In the rows, 128 means zero.
One turn moves each row of this set onto another row. After a few examples, where does it send each row asked below?
Pusot: [148  97 125  83 117  98 100 131 140 133 131 133 172  97 123 148]
bap: [145 112 155 114 137 124 120 176 168 123 117 123 124 165 151 145]
nila: [136 125 107 106 130  63  93 127 130 128 117 143 120 112 154 118]
Zoli: [122 128 118 112 125  57 101 136 135 135 117 143 129 109 153 122]
Galaf: [152 107 173 112 139 128 123 174 159 134 118 126 129 160 139 147]
Bofar: [175 137 135 113 116 127 106 126 151 155 147 160 101 121 107 171]
bafiz: [123  97 134  93 113 114 166 104 131 147 153 131 151 118 148 150]
buro: [125 138 133 103 111 137  76 104 148 114 150 123 109 155 161 154]
lel: [140 106 120  90 109  89 105 128 131 128 133 136 172  94 116 147]
goge: [104 137 120 126 126  89 130 161 100 150 119 111 107 111 137 154]
fupud: [126 119 168 115 110  87 144 133 113 150 159  85 117 135 138 150]
Desa: [120 128 135  96 117 124  70 106 141 116 142 119 109 161 157 140]
kod: [157 120 126  79 142 130 141  98 132 107 100 116  96 144 136 146]
konag: [129 124 166 116 105  87 154 131 116 149 150  87 124 121 129 148]
dadob: [116 140 141  98 111 129  71 106 138 123 150 128 107 161 152 147]
kip: [122 110 111 148 126 132 116 122 127 126 129 141 136 173  98 140]
vul: [157 115 120  86 133 129 148  89 124 115 107 119  95 147 129 148]
minu: [125 130 113 117 126  62  98 136 133 130 117 138 127 110 146 114]
Lesiz: [116 110 117 139 124 129 126 130 116 130 128 148 136 178 100 135]
perit: [126 109 107 147 131 130 129 133 116 131 127 153 126 171 100 138]
kidol: [102 133 117 120 126  85 128 157  96 147 120 112 109 111 134 160]
gakun: [132 124 167 116 105  78 153 134 116 151 153  97 124 124 133 149]
keluv: [174 123 134 120 116 136 105 134 155 157 151 160 113 122 111 173]
sed: [121 108 133  87 110 111 162 106 142 146 154 129 150 104 146 148]
vap: [116 112 111 140 133 134 127 124 113 123 131 145 128 175 104 134]
pof: [146 109 168 100 134 123 126 175 160 130 109 127 127 163 143 143]
nodi: [122 135 146 101 119 128  67 110 146 122 152 124 106 156 155 146]
Sotom: [175 131 129 123 122 134 109 125 146 150 147 160 105 118 102 172]
rova: [112 132 117 132 129  89 118 157  95 158 121 121 101 115 135 162]
dig: [149 110 170 103 134 126 116 174 159 135 116 115 119 159 150 151]
nebe: [159 122 120  95 135 133 144 104 129 109  92 110  99 147 132 156]
Pefo: [113 106 136  83 111 107 159 105 138 147 150 127 150 106 152 156]
Gimo: [162 122 125  79 134 126 147 101 127 115  95 122  98 143 127 153]
lil: [139 109 121  88 108  97  99 126 135 125 131 133 172  89 121 145]
dega: [178 130 134 126 121 128 115 126 164 149 149 146 102 125 106 173]

bafiz goes to fupud
kidol goes to Zoli
buro goes to dega
And these:
vul goes to dig
kod goes to Galaf
dadob goes to Bofar
goge goes to minu

One turn moves each row of this set onto another row. After a few examples, where does it send each row asked below?
pon: [127 101 130  82 156 143 172 105 171 132  83 127 125 137 134 107 153 138
 135 118 115 152 134]
sivim: [107 135 133  90 101 111 134  78 177  89 138 120 153 137 102 115 143 132
 156 144 155 138 119]
dubiz: [145 137 192 108 129 161 102  87 168 112 138 145 112 119 112 127 108 103
 135 119 135 140  97]
Nade: [160 128 135 140 149  87 137 135 152 152  81 131 109 123 100 133 125 118
 160 127 126 138 136]
zim: [143 145 155  78 148 163 176  99 147 104 149  95  97 122 122 140 122 128
 158 159 129 163 113]
notir: [165 155 104 131 120 142 104 104 155 150 122 152 125 100  93 127 138 124
 122 157 106 139  86]
bekig: [162 168 109 121 124 154 114  99 168 161 123 141 126 101  94 116 138 131
 117 152 112 132  91]
Davo: [128 155 162 112 107 109 139  99 102 123 117 157 149 131 137 139 123 125
 152 116  97 124  98]
fozuk: [152 144 144  76 142 168 170 104 152 125 148  89  92 114 106 135 118 133
 159 148 127 158 116]
gigok: [147 128  91  95 125 128 165  78 104 117  98 148 108 120  88 117 162  97
 140 119 149 138 120]
ropo: [134 156 141 117 114 153 130 113 121  86 105 113 106 138  93 145 143 131
 108 179 112 133 147]
lamo: [127 157 151 110 107 109 141 107 105 127 118 151 155 132 132 146 130 120
 153 115  95 116 104]
ruta: [132 108 140  93 150 148 170  98 182 146  84 126 123 136 141 100 150 132
 139 114 124 151 126]
zipon: [140 152 141 121 112 154 131 104 120  81 108 119 106 146  98 148 141 132
 110 177 111 141 146]
dala: [154 127  90 102 123 133 166  75 110 111  96 147 101 116  88 120 162 100
 142 119 143 143 105]
sof: [124 121 106 106 137 143 158 145 146 101 111 158 116 143 125 144  87 118
 165 157 152 116 111]
zup: [166 135 138 139 154 102 126 136 149 162  92 120 102 127 113 129 122 112
 160 124 126 145 132]
dak: [129 157 160 103 114 107 140 104 107 125 119 151 150 137 140 142 134 118
 156 115  93 118  99]
kob: [107 137 128  89 105 109 135  80 188  90 128 122 156 137  95 111 144 133
 153 139 147 147 120]
Sufog: [164 160 114 126 120 146 110 100 162 160 122 140 118  99  92 111 133 130
 107 145 107 144  90]
peven: [137 112 142  85 149 156 170 100 183 148  83 131 127 133 136 109 150 131
 133 113 118 140 131]
tev: [167 139 142 136 150 107 124 136 154 159  94 116 105 127 104 138 125 114
 169 122 128 139 139]
pilen: [149 122  90 102 123 130 159  76 103 115  99 152 108 119  90 114 158 101
 142 126 143 150 113]
zor: [135 157 137 119 107 153 128 105 120  89 106 125 110 148  88 147 146 130
 110 177 113 129 145]
sonat: [145 140 183 103 138 166 101  88 171 110 138 145 107 120 116 133 117 102
 139 113 142 125 108]
Figur: [147 134 150  80 141 173 167 105 151 125 145  90  88 122 112 134 116 136
 158 158 127 168 112]
luve: [107 128 131  90 104 105 133  80 180  90 132 122 152 136 103 104 143 137
 153 141 148 145 122]
tis: [122 123 105 116 137 140 163 143 147  99 111 161 117 141 129 137  86 117
 163 159 148 122 117]
gomon: [138 145 185 105 132 162 100  78 158  98 139 158 105 115 111 127 118 115
 138 122 136 129  94]
Fiz: [117 125 101 106 139 150 164 141 146  96 116 153 119 149 126 141  93 117
 164 151 146 114 120]

gigok goes to Fiz
pilen goes to tis
gomon goes to notir
And these:
peven goes to fozuk
Sufog goes to zup
sof goes to kob

One turn moves each row of this set onto another row. After a few examples, where does it send each row asked below?
siful: [148 135 157 133 137 131 124 156 159 112 110 110 143 126  80 119 109]
zep: [129 112 114 135 182 116 110 122 150 115 111 147 120 134  95 167 134]
res: [ 96 120 152 159 125 147 114 161 123 133 112 130 110 150 150 153 145]
lub: [ 98 138  84 131 124 128  95 114 151 115 116 152 134 105  96 136  94]
vuz: [157 124 142 118 115 151 131 115 184 124 108 125 152 115 154 106 136]
bupes: [117 109 125 160 135 137 154 130 134 127  72 157 100 129 101 141 141]
Disob: [109 123  88 154 171 144 120 155 108 103  91 148 123 134 136 133 143]
dip: [113 100 116 154 150 158 121 119 137 118 100 134 151 115 136 180 164]
padu: [116  99 101 137 158 145  86 168 136  98 125 140 168 103 113 127 143]
Bim: [ 99 111  88 122 160 128  89 141 140 133 112 179 144 106 124 124 146]
melek: [102 142  93 126 108 150 126 153 156  89  95 150 112 137 139 154 106]
vivot: [146 137 118 116 102 162 117 149 169 130 109  91 157 129 130 135 142]
tad: [149 116 142 128 143 109 125 132 177 144 101 143 124 105  88 118 119]
buvit: [119 139 128 127 116 130 101 160 167 125 123 125 177  94 125  91 126]
Ganam: [105 114  90 124 160 130  82 150 140 128 130 168 157 108 123 129 147]
venu: [101 138 138 160 136 119 144 116 118 129 115 130 141 155 132  85 146]
ror: [108 128 127 137 146 137 127 174 152 151 123 149  96 124 120 151 101]
duda: [146 140 129 113 100 161 124 130 171 127 107  93 148 128 143 125 138]
lut: [131 131 108 105 139 143 147 121 168 147 130 142 134 112 135 152  88]
tomev: [128 117 110 134 115 167 124 161 140  88 104 145 145 127 143  76 136]
batut: [117 134 143 134  89 136 141 135 172 113 101 148 129 134 101  89 120]
Dabad: [ 95 109 110 133 116 150 140 135 146 121 156 177 114 105 123 127 119]
panu: [126 124 101 104 111 143 154 100 130 110 111 146 150 133 138 107  97]
lipul: [114 132  83 123 104 160 114 165 134 115 104 144 128 135 136  91 147]
tun: [118 135 147 134 162  96 121 174 146 121 130 122 145 151 126 112 139]
filu: [137  99 131 141 131 108 115 153 113 116  83 102 134 148 136 116 110]
zasa: [108 108 153 137 127 121  81 131 115 117 127 114 162 138 140 139 151]
buzi: [110 124 154 159 147 134 156 126 130 105  79 160 118 141 105 127 115]
Bila: [109 116 142 141 170 139 124  92 144 120 107 170 152 115 146 153 145]
Kikir: [130  94 126 117 134 125  81 150 150 123 114  98 104 141 140 137 127]
bafil: [117 111 123 143 128 122 151 122 133 129 146 163 172  93 121 133 106]
Lik: [124 140 132 118 139 129 122 165 173 105 119 119 141 146 163 168 133]
Mil: [131 122 146 131 121 138 144  90 180 118 104 141 123 146 112 155 137]
ger: [116 109 120 114 120 113 102 123 105  98 121 137 165 134 112  92 117]
zeg: [122 129 167 156 149 143 155 119 132  96  89 154 125 138 111 121 119]
Reder: [110 126  75 121 104 162 114 161 140 128  93 144 132 134 139 109 154]
dek: [134 109 135 153 124 115 153 121 111 123 100 124 178 125 145 128 107]
bon: [103 138 114 147 128 131 115  69 140 138 124 129 160 116 127 123 129]
Deti: [144 132 157 126 143 117 121 142 167 123 106 112 140 118  82 124 103]
goriv: [114 137 104 144 138 159 113 147 133 118 105 118 172 110 178 123 151]
daveb: [106 101 115 119 114 160 108 133 163 122 140 136  89 128 150 142 139]
zelet: [105 114 132 147 161 146 128  99 139 122 107 165 156 125 153 166 150]

ger goes to zasa
bon goes to venu
And these:
Reder goes to Bim
lipul goes to Ganam
padu goes to dip
goriv goes to Disob
bafil goes to dek

